In the data rows, the value 128 means zero.
Here are some points, one per row:
[ 83 151 102 145 161 119 142  99 129  95 142  92 123 153  88 107  83  67
 155 109  99 118 139 110 135 133 143 126 131 161 163 161 140 112 136 126
 154 155 136 158 109 145 108 122 134 150 110 144]
[131 167 131 149 117 133  81 157 137  97 158 164 143 140 165 167 110 162
 125 144 159 116 100  92  55 131 166 150 118 160 151 115 134 112 116 143
 172 106 156 121 144 162 163 123 184 131 120 135]
[121 102 140 135  82 140 123 122 156 121 136 106 102 145 158 135 139 144
 154 138 102 159 175 119 147 107 156 115 165 109 120 143 141 113 136 135
 141 141 140 154 125 112 108 122 161 158 165 149]
[165 143 120 122 154 166 153 148 159 145  99 126  99 144  98 147 120 153
 109 123 126 126 136 154 138 120 155 119 129 134 137 146 134 157 150 138
 137 165 145 133 111 113 158 148 134 109 156 150]
[169 144 169 137 119 100 133 151 136 139 104  97 149 117 157 149 143  95
 125 143 110  97 123 110 125  95  97 140 175  98 138 162 150 147 174 122
 124 125 127 132 125 154 148 168 170 130 117 137]
[145 128 155  91 160 152 163 122  94 154 100 128 133 175 105 112 103 149
 108 150 115 114 100 130 133 128 123 104 177 149 129 133 138 131 128 141
 127 131 128 142 160 171 156 161 137 127 161 168]
[107  99 155  93 168 101  95  90 132 140 134 161 118 125 149 172 108 115
 131 182 128 112 101 125 147 164 122 108 133 127 118  80 146 106 154 131
 114  90 107 162 122  93 115 118 129  88 134 117]
[137 120 108 113 186 132 135  99 130 109 117 151 109 136  92 150 135 132
 114 122 157 121 130  97 103 168 104 152 134  73 134 120  86 135 141 140
 128  97 119 108  97 127 121  94 130 144 165 114]
[105 125  96 136 119 162 135 167 175 136 139 117 118 137 133 151 130 129
 152 150 107 176 122 150 139 106 112 132 134 110 108 108 132 164 144 142
 130 165 168 138 128 162 109 120 150 126 157 105]
[138 130 129  95 129 103 142 173 126  87 140 126  91 131 136 118 162 100
  90 136 138 131 153  96 116 150 140  93 110 162  92 113 120 137 118 121
 113 123 117 148 130 122 126 102 106 143 150 115]
[144 115 109  72 118 144 113 165  87 150 126 149 158 144 117 136 134  95
  93  89 110 150 107 128 164  94 121 161  80 167 139 168 115 118 147 144
 160 148 131 150 158  97 108  97 171 111 149 107]
[130 103 136 137  93  97 129 154 104 120 144 103 163 164  91  91 120 102
 130 165 179 102 151 156 161 137 164 163 112 123 133  98 100 127 169 182
 141 107 154  84 128 151 117 145 135 120 114 151]
[154 105 138 150 149 116  87 116 115 133  97 166  82 104 167  77  80 133
 132 125 144 143 162 158 155 118  96 167 108 115  92 147 104 153 126 123
 128 109 119 141 124 149 135 110 117 138  96 167]
[ 60 145 152 170 110 159 132 164 141 143 113 115 110 115 111 147 116 126
 116 137 122 144 133 166 123 119 108 136 160 104 112 149 155 118 115 146
 143  96 127 134 142 107 131 169 159 117 157 102]
[ 66 143 125 124 119 109 149 116 102 127 136 110 142 116 138 174 152 147
 140 159 111 116 152 145 157 106 107 160 113 119 148 123 131 157  86 163
 133 127 109 157 164 115 156 134 127 129 135 143]
[ 83 162 146 150 131 150 128  85  76 155 114 112 110 178 150 158 149 156
 138 137 105 147 148 119 123 147 150 108 116  88 127 173 106 152 148 139
 136 131 145 132 162 157 115 115 141 129 101 121]
[158 140 162 130  99 122 141  93 155 149  92 126 136 124  85 155 176 162
 117 157  85 125 162 131 151 127 147 128 126 144 128 140 121  85 110 141
 120 142 148 137 140 165 151 111 133 141 104 106]
[112  99 102  93 126  93 121 154 110 123 111 103 116 129 140  97 124 178
 119 105 109  95 144 146  84  89 132 141 149 123  85 113 114 102 134 138
 120 146 122 142 119 144 164 101 100 130 104 118]
[145 137 121 145 162 130 150 173 140 134 123 125 155 136 152 163 148 151
 129 134 169 114 153 176 148 138 134 104 119 119 132 128 102 153  74 123
 152 129 145 128 135 123 139 142 146  96  98 131]
[123 152 143 131  96 128 143 138 153 126 100 126 168 105 147 125 135 112
 136 127  90 130 133 122 131 111 144 130 135  78 158 118 126 109 117 147
 132 158 137 135 137  89 174 102 139 142 149 187]
[ 70 125 113 131 143 144 125 171 126 161 115 151 122  75 149 108 102 159
 110 127 126 130 134 100 163 167 130  99 118 165 145 105  98 137 150 113
 102 147 114 104  97 111 144 151 130 162 132 154]
[128 153 122 138 162  98 158 154 110 154  92 154 143 108 111 117 140 106
 162  96 109  92 132  97 115 139 141  87 118 100 104  98 143 146 118 154
 152 130 117 155 136 141 107 149 167 161 139 151]
[ 93 140 167 118 104 138 108 135 164 150 128 146 141 123 118 103 127 113
 102 183 157  85  84 140 119 151 152 153 118  98 111 154  94 132 130  82
  93 183 103 141 129 121  91 109 120 164 121 106]
[149 147 146 113  92 148 134 104 171  90 136 154 153  83 127 150 105 141
 147 110 135 125 122 137 105 136 119 126 112 143 111 153  88 115 161 178
 181 133  62 110 156 143  96 174  69 120 139 132]
[128  91 159  86 148 161 137 131 159 135 131  99 128 126 145 104 138 105
 154 104 149 108 165 136  98 149  84 159 117 135 164  97 151 131 102 135
 116 133 128 103 193 159  78 114 154 142 138 135]
[121 116 124 115  95 131 145  97 112  85  95 169 106 132 159 113 107  91
 105 149  89 179 110  94 126 142 123 158 159 141 148  89 106 162 112 117
 104 163 137 101 141 140 150 159 117 102 107 102]
[139 110 122 146 138 110 133 127 120 126 167 134 102  86 107 126 101  99
 100 131 151 112 130 120 138 132 118  76 139 100 135 120 132  91  87 129
 134 144 131 104 131 137 121 109 133 119  75  86]
[135 119 132 115 129 123 115 166 141 157 152 169 127 181 139 138 143 140
 183 113 145 153  89 109 126 141 126 123 138 136 102 161 189 105 117 207
 104 163 104  80  97 124 113 121  94 139  85 141]
[122 127 133 103 147 100 114 128 131 112 103  85 120  85  93 131 135 145
 110 114 113 164 129  94 130 112 153 153 126  99 140 124 124 118 136 133
 113  97 114 112  89 133 110 139 120 131 129  95]
[150 144  63  94 160 142 139  83 170 143 121 105 123 121 141 137 151 107
 128 147 154 114  82 124 139 102 127 148 168 140  97 130 119 130 108 133
 158 138 166 138 156  79 120 140 144 151  86 154]
[126 128 127  92 116 156 137 141 149  98 138 114 166 140 115  88 102 138
 160 127 136 164 100 154 153 168 136  87 121 107 119 139 117  97 154 125
 126  68 153 162 157 114 176 128 136 150 113 124]
[139 101 127 168 138 153 130 102  84  81 125 127 171  99 113 191 126 108
 171  92 146 145  97 163 126 144 120 118 135 139  91 124 130 116 142  95
  82 152 124 123 126 158 137 110 124 115 142 168]
[144 134  99 154 122 163 125 108 158 151 116 129 175 156 155 114 135 112
  91  94 158 149 175  92 126 144 180 131 130 106 104 100 156 132 137 105
 107 102  79 133 148 123 114 129 104  87 116 141]
[138 144 141 129 146 147  42 110 146  92 153 150 168 128 112 127 120 133
 107 110 142 104 165 122 110 145 115 110 141 156 161 149 146 173 104 179
  90 146 179 166 117 136 103 161 110 135 122 139]
[ 90 107 171 129 111 141 144  98 146 153 171 154  95 101  95 138 132 148
 115 100 134  90 113 104 148  77 121 110 134 159 136 107 113 127 159 106
 130 105 134 110 118 143 120  79 127 108 118 170]
[114  86  99 102 117 135 129 118 112  90 138 101 139 152 149 113 120 192
 125 110  95  85 127  91 122 132  96 115 113 123 108 130 128 129 130  91
 139 134 124  98 105  88 112 172 141 146 111 114]
[146 126 147 113 124 132  89 107 140 159 150 128 137 124 134 146  82  98
 146 134 138 112 155 109 158 141 171 136 119 132  98 131 182 165 112  97
 180 147 138  75 138 141 176 119  91 151 169 101]
[101 115 117 101 129  83 133 103 139 131 130 156 133 140  91 130 111 134
 101 150 159 178 158 164  86 116  98  90  87 113 150 129 172 144 145  86
 131 170  97 118 122 137 150 133 139 114  93 151]
[113 125 127 163 100 112 137 124 147 121  93  99 158 163 106 124  85 154
 118 112 108  99  98 112 159 115 112 146 131 159 122 112 125 155  72 122
 101 113  92 132 107 108 103 106 116 103 123 101]
[148 139  79 114 100 160 188 133 118 147 150 134 101  85 128 106 112 138
 133 140 106 102 106 136 103 149 155 171  90 101 149 148 178 133 134 135
 117  92 147 173 122 158 122 127 137 108 115 112]
[125 113  89 150 129 101 127 114 153 156 178 150 149 148 127 139 125 107
  81 139  64 143 139 150 109 159  86 157 152 158 105 129 108 107 127 119
 124  90  98 112 103 157 155 106 130 159 140 135]
[113  88 100 162 102 163 118 159 107  86  90 172 100 150  96 146 138  89
 117 135 126  82 148 105 134 111 122 129 136 112 109 115 125 100 148 116
 133 132 111 146 124 123 126 129 117 110 103 113]
[164 170 101 134 112 166  99 139  86 162 154 131 122 117 106 105 132 132
 186 180 136 103 172 118  90 136  90 134 144 161 130 104 125  87 140 102
 106 148 112 100 126 103 128 128 105  87 161 135]
[147 105 158 129 128 124 113 155 103 144 155  79  93 114 144 142 113 126
  85 117 140 169 102 118 110 165 132 122 163 106 142 123  94 103 119 125
 148 152 116 146 114 119  98 114 109  79 114 172]
[116 101 129 122 138 155 108 127  91 145 144 160 156 140 146  98 185 135
 125  95 119 119  94 171 125  99 151 142 156  93 186  94 136 143 118  88
 168 129 111 148  83 148 139 132  90 151 137 101]
[ 95 159 123 124 132 133 134 101 122 134 129 138 158 114 141  96 168 124
 125 130 181 150 141  97 155 117  89 147 123 134  91 158 151  86 101 122
 156 106 175 135 100 167 110 167 113  84 155 146]
[120 159  98 110 117 103  81 157 108 108 101  96  94 139  92 122 119 141
 128 129 112 158  94 131 150  95 120  99 142 111 144  99 131 112 125 105
 126  98 114 112 145 142  97 141  93 176 131 107]
[159 109 151 124 157 167 132 178 122 112 136 119 137 128 140 166 120 119
 148 156 158 155 141  82 147 111  94 134 109 142 147 153 109 127 106  85
 110  98  90 131 113 158 152 119 108 159  91 135]
[120 121 128 129 151 119 104 112 140 127  88 110 147 127 101  93 108 142
 141 138 103 158 104 107  80  70 116 102  93 102 112 111 111 138 126 123
 118 122 133 105 122 105 126  92 125  84 145 109]
[130 131 127  89 117  91 132 117 158 106 132 135  91 134 156 128 116 113
 198 132 156 108 123 143 125 135 171 135 129 142 158 162  93 138  88 104
 104 121 110 118  82 152 137 130 126  87 155 142]
[143 132 155 140 152 137 142 108  82 106 166  95 152  82 110  83 144 150
 149 149 114 141 119 116 146 137 137 139 134 142  96 118 135 167 118 159
 156 161 127 154 114 120 156 115 145 121 131  82]
[151 115 115 143 122 123 136  94 131 162  87 155 125 123 135  92 133 140
 144 105 164 146 127 146 142 141 136 103 134 161 169 151 120  76 112 151
 135 135 132 148 135 113 142 131 173 145 151  68]
There is one direction along which these points spread out most. Take the direction at right angles to it along which they spread out most. Go by this last direction. How many in every 100 of the points above lie lower along it than each point below? Answers are rounded to whole numbers. More than half of the points above lie lower than the first one.
[ 93 130 117  95 139 106 118 155  97 111  82 123 138  81 145 129 136 122
 117 117 100 119 138 165 104 130 162 128 175 156 109 151 145 149 143 110
 124  98 136  81 118 104  93  87 111 115 105 109] -> 87
[160 154 148 124  97 109 110 124 114  90 136 127  93 129 105 134 130 136
  97  84 138 117 104 144 154 177 108 150  92 107 100  99 154  96  97 100
 113 143 132 112 111 123 134 112 143 130 157 155] -> 31
[175 155  93 135  83  95 138 131 135 140 124 135 144 134 146 136 138 146
 150 136  92 119 142 137 170 158  92  88 132 111 165 121 133 168 164 132
 155 115 147 144 130 139  96 105 138 103 106 127] -> 56
[144 112 157 177 168 121 137 134 154 132 102  99 122 142 151 122 170 117
 138 162  87 132 102 152 122 133 145 133  70 178 131 120 149 114 141 119
 158 125 135 137 132 153 102 158 133 128 126 152] -> 33
[101 130 139 107 104 145 116 101 121 159 103  74 114 137 164 158 124  84
 116  80 114 105 127 148  96 122  92 103  84 132 132 111 113 112 146 141
 113 110 142 118  90 114 173 145  98 132 105  86] -> 85
[129 159 174 145 163 129 140 147 158 101 166 166  86 152  97  71 157 125
 150  93  95 128 139 145 130 123 114 146 142 112 134 141 125 143 132 126
 142 110 142 131 159  71 155 141 131 100 113 114] -> 63
[137 130 142 155 164 143 155 118 116 106 122 123 138 135 156 153 113 155
 112 163  99 139 155 153 145 102 158 159 134 117 168 141 160  83 137 141
 124 130 147 115 137  72 106 132 121 160 134 137] -> 65
[156 133 112 132  96 141 104  99  99 159 149 122  94 118  86 130 151 105
 143 114 149 165 124 140 104 124 157 140 120 160 118 105 104 170 100 121
 106  97  96 116 112  91 122 149 152 154  95 168] -> 29
[118 141 104 136 173 112 124 117 133 119 188 119 117 118 169 126 139 122
 104  99 106 111 115 137 158  85 158 108 103 112 118 135  96 114 154 125
  72 144  96  96 143 153 127 150 143  98 145  94] -> 63
[140 155 165 139 126  77 183 136 117 157 153 158 162 152 125 154  91 136
 143 101 157 154 158 132  96 110 137 147 136 146 101  89 103 116 145  94
 121 136 169 162 130 107  85 156 110 162 141  97] -> 31
[160 111 133 147  96 128 144 115  95 115 156 141 124 133 159 102 114  96
  87 158 126 115 105 131  98 108 117  64 108 105 117 152 119 147  86 135
 110 100 132 107 118 102 103 106 114 156 163 141] -> 44
[119  65  99 167 117  72 110 146 136 159 136 135 125 107 106 147 155 136
 140 110 149 129  98  88 108 153 131 145 117 131 155 171 134 142 132 122
  96 122 174 129 192 115 160 159  74 116 157 143] -> 29
[134 155 105 164 122 129 158 108 142 109 115  98 108 141 152 111 156 154
 119 126 215 133 117 138 136 130 111 134 152 172 146 130 159 158 184 145
 138 149 119 140 142 116 153  85 140 158 146 106] -> 29
